In the rows, 128 means zero.
One turn moves every row onto another: examples first, then more rows asked:
K829:  87  95 126 150 135 117 110 127 144 134 125 138  86 136 123 161
K162: 167 118  63  98 112 128 133 134 128 129 125 131 134 129 120 139
K21:  95 130 134 112  82 102 171 123 134 121 141 136 135 133 119 132
K619: 107 139 134  87 165 111 101 123 146 138 113 124 166 157 136 107
K496:  88 139 118 114 101 138 150 151 126 143 132 143 156 145 110  98
K245: 104 135 140  97 174  91 144 121 155 127 122 133 153 146 139 141
K672: 113 124 126  91  97 141 110 151 110 139 173 135 146 137 134 144
K388:  98 133 114 109  99 131 129 160 113 151 148 126 167 120 147 134
K43: 154 125  56 107 118 127 135 134 143 129 148 133 124 119 123 136
K969: 109 134 146  80 154  95 100 101 160 118 149 126 135 154 135 130
K5: 110 125 139  89  79 133 123 124 121 123 151 140 131 159 103 111
K266: 106 133 140 103 148 138 161  99 122 127  71 131 137 133 133 132
K75: 140 147 132 147 153 135 142  70 123 138 114 125 159 115 131 127
K24: 132 141 160 138 150 132 123 146 156 126 131 160  90 130 132 146
K802: 156 125  58 103 101 116 123 122 139 129 133 119 133 117 129 130
K47: 118 154 148 139 113 119  78 124 162 137 119 128 109 113 150 106
K487: 153 138 144 132 153 142 128  63 124 124 144 134 134 129 119 139
K754:  88 149 126 102 130 152  96  87 141 133 110 117 128 127 138  87
K744: 151 131  74 152 143 124 123 120 147 129 122 138 101 111 110 154
K761: 139 150 127 140 155 156 108  73 127 141 140 129 150 125 122 107
K349:  96  93 124 146 136 125 110 139 122 149  78 132 119 146 123 147
K628: 101 134 144  98 152 148 137  88 146 109 146 145  90 136 123 139
K863: 165 126  77 138 135 134 104 123 124 137  88 131 121 126 107 139
K91: 145 137 162 129 126 121 114 140 129 137  66 136 129 133 141 131
K139:  89 100 123 140 113 121  69 117 136 143 107 119 105 139 128 129
K837: 112 121 131  99  91 113 143 143 110 134 153 128 151 124 145 165
K224: 156 131  78 139 115 117  86 100 142 128 116 119 104 112 116 136

K754 goes to -> K266
K75 goes to -> K487
Now these:
K619 goes to -> K245
K24 goes to -> K47
K744 goes to -> K224
K829 goes to -> K139
K496 goes to -> K21
K162 goes to -> K43
K388 goes to -> K837

One turn moves every row onto another: examples first, then more rows asked:
K290: 153 135  95 122 129 130 139 166 175 126  95  70
K635: 196 120 115 153 159 116 132 170 178 156 123 118
K421: 208  98 126 120 123 104 183 194 130 134 134 135
K69: 192 119 122 122 161 109 125 174 177 153 125 124
K872: 169 126  78 135 127 143 182 163 157 112 151 127
K179: 162 134 148 121  90 149 153 191 105 145 104  96
K62: 187 130 128 142 119 136 179 144 144 160 150  73
K520: 172 120  96 144  87 149 150 190 172 149  82 110
K738: 150 151 111 159  93 144 172 208 150 163 114 101
K407: 189 106 142 125 146 132 144 139 115 159 133 116
K484: 140 128 136  75 123 114 145 161 145 158 106 102
K477: 172 129 129 153 138 130 184 188 107 150 156 127
K106: 168 102 113  93  88 140 147 173 148 137  80 128
K750: 200 112 140 110 124  98 184 201 132 148 144 120
K685: 178 117  89 145  87 151 144 183 168 144  87 116
K781: 188 118 139 133 126 135 167 129 131 159 141  86
K792: 165 136 136 150 135 151 153 178 116 149 148 152
K112: 201  92  97 133 135 123 168 179 131 121 130 149
K473: 126 153 118 111 123 106 180 201 155 156 125  94
K199: 157 144 139 134 120 146 119 172 144 157  94  78
K575: 171 102 113  88  94 136 139 168 142 137  87 134
K878: 170 117 102 121 172  97 174 162 152 135 146 108
K740: 192 121 102 175 150 137 150 157 156 154 132 104
K615: 121 150 120 104 123 112 175 198 158 154 115  98
K494: 149 131 116 107 103 135 164 216 118 112 108 129
K412: 142 151 117 150  96 142 172 211 154 164 107 102
K255: 163 124  91 108 121 107 161 212 164 109  97 101
K528: 137 126 134  76 115 124 148 160 148 154  97 103
K785: 172 130 130 138 130 162 133 167 126 146 141 157
K861: 160 125  86 126 148 122 184 156 158 113 152 122

K520 goes to -> K106
K738 goes to -> K685
K421 goes to -> K781
Now these:
K407 goes to -> K878
K750 goes to -> K62
K199 goes to -> K255

